Named turns come first, each shown by rows before and after it. Which turns, in which order, take the first row of each pair that follows to the second? Write the first one first, as in the answered first pair.
turn Kupe:
[ -9  -1   9  -4  -5  -5   2  -4 -14  -2  -7  10  -8 -11  13   0] |-> [ -6   5  10   7   1  -7   0  -5 -11  -3 -11   8  -9 -11  11  -1]
[ 0  0  6  1  0  3  1  3 -4  0 -1 -1  1  0  4  1] |-> [ 0  1  6  4  2  3  1  1 -2  0 -3 -1  1  0  3  1]
[  3 -11  -4   0  -2   5   9   1  11   4   9   4  -5   1 -11  -7] |-> [  2 -14  -3  -8  -5   4  12   3   3   3  10   5  -3   0  -6  -5]
turn tiro:
[-7  3  6 -7  3 -1  1  0 -4  4 10  1  2  2  5  1] |-> [-7 -1  1 -9  1  0 -1 -1 -2  4 12  4  1  3  1 -3]
[ -3  -4   3  -3  -7  -3   2   1 -12   7  -1   5  -3  -2  -2  -2] |-> [ -3  -4   4  -1  -6  -2   2   1 -13   6  -2   4  -2  -2  -1  -2]
[  3  14  -3   8   7  -2 -11  -5  17   2  10   0  -4   0  -6  -1] |-> [  2  10  -6  11   6  -1 -11  -5  17   0   8   2  -5   0 -10  -3]
turn goge:
[ -5  -7 -10   6  -9  15   7  -4  -3  -4  16  -6  14   9  -8  -1] |-> [ -6  -3   3  -6 -10   2   6   3 -23  -2   3  -2  15  -1  12   8]
[  1   1   1  -4   2  -7 -15   5  -3   8 -11   5  -3  -7   2  -2] |-> [  0  -2  -9   5   4   4 -12   1  11   6  -1   2  -2   3 -12  -8]
[ 0 -4 -2 -9 -1 -6 -5 -2 -1  4 -6  8 -6 -7  6  0] |-> [ 1 -6 -9 -4  0  1 -5 -6 11  4  0  6 -7 -1 -4 -5]
[  3 -11  -7   4   2   4   0   2  -1   0   1   0   5   3  -8  -9] |-> [  2 -11  -2   1  -1   3   6   4  -9  -2   0  -1   9   1  -1  -6]
Pairs:
(2 to 4 turns a pair)
[  1  12  -3   5   0  -6   2  -9  15   7   3 -12   0  -3   0   4] |-> [ 0  6 -7 -7 -5 -4  1 -7 14 10 10 -7 -2 -3 -3  2] | tiro, Kupe
[ -8   0   5 -13   1  -5   9   9 -16   9   8   0   4  -5   8   7] |-> [ -6  -2  -4 -17   3  -5  -6   8  -6  15   9  10  -7  -7  -4   0] | tiro, goge
[ -4  -5   2   6  -4   1   2   2 -20  -7 -16   0   0   1  13   6] |-> [ -6 -13 -11   5  -8  15  10  -3  -5  -9   3  -3   2  10  -1  -3] | goge, goge, Kupe, goge
[ -4  -5  -6  11  -4   8   3  -9   0   1  -3  -1   1   7  -6 -12] |-> [ -1   1   5   8  -1  -4  -5  -5 -10   2 -16   2  -2  -2   5  -7] | goge, goge, Kupe
[  1   7   7 -14   7 -15  -7   9  -2   6 -10  14 -14 -10   4  -3] |-> [  2   6  -7   4  11   0  -3   1  21   2   3   7 -13   3 -16 -12] | Kupe, goge
[ 4  7 -2 -1  0 -5 -5  0  9  7  8  2 -3 -2 -5 -1] |-> [ 1  2 -4 -8 -4 -2 -1  1  6  6 12  3 -1 -1 -4 -1] | Kupe, Kupe, goge
[  1  -2 -10   6   2   8  -5  -8  14   2   9   2  -4   3 -10  -6] |-> [ -2  -6   3 -17  -7   0   1   0 -11   3   3   5   0  -5  10   4] | Kupe, goge, goge
[  1  -7   5   9   2  -3   5 -10 -18  -8 -20   2   5  -7   6  -7] |-> [  3  -5  -3  13   7  -3  -9 -11  -1  -3 -18   9  -4  -7  -8 -13] | goge, Kupe
[  1   6   9 -12   3  -7   5  -1  -5   2  -3  -1   3  -6  11   7] |-> [ 4 10  3  1 11 -8 -7 -3  9  4 -5  2 -5 -6 -1  3] | Kupe, goge
[ 5  4 -7 17  6  4 -9 -6 15 -2 -9  2 -6  1 -7 -5] |-> [  3   5   1  20   2  10   8  -6   7  -9  -6 -10   4   5   2   1] | tiro, goge
[-8  7 -8 17 -2 27  5  1 -4  1  7 -2  5  6 -2 -5] |-> [ -7  13   4  18   0  18   6   4 -17   0  -5  -2   7   0  11   2] | goge, Kupe
[ 10  -2   6 -19 -10 -14  -6  -1  -4  -2  -3   6  -6 -17   9   5] |-> [ 13   7   9   0   0 -17  -9  -3   0  -4 -12   2  -8 -17  10   7] | Kupe, Kupe
[ -7 -12   1   0  -5   1   5   2 -14  -5  -6   9   2  -1   4  -3] |-> [ -4  -6   2  15   2  -1   1  -1 -10  -5 -13   7   1   1   2  -2] | Kupe, Kupe
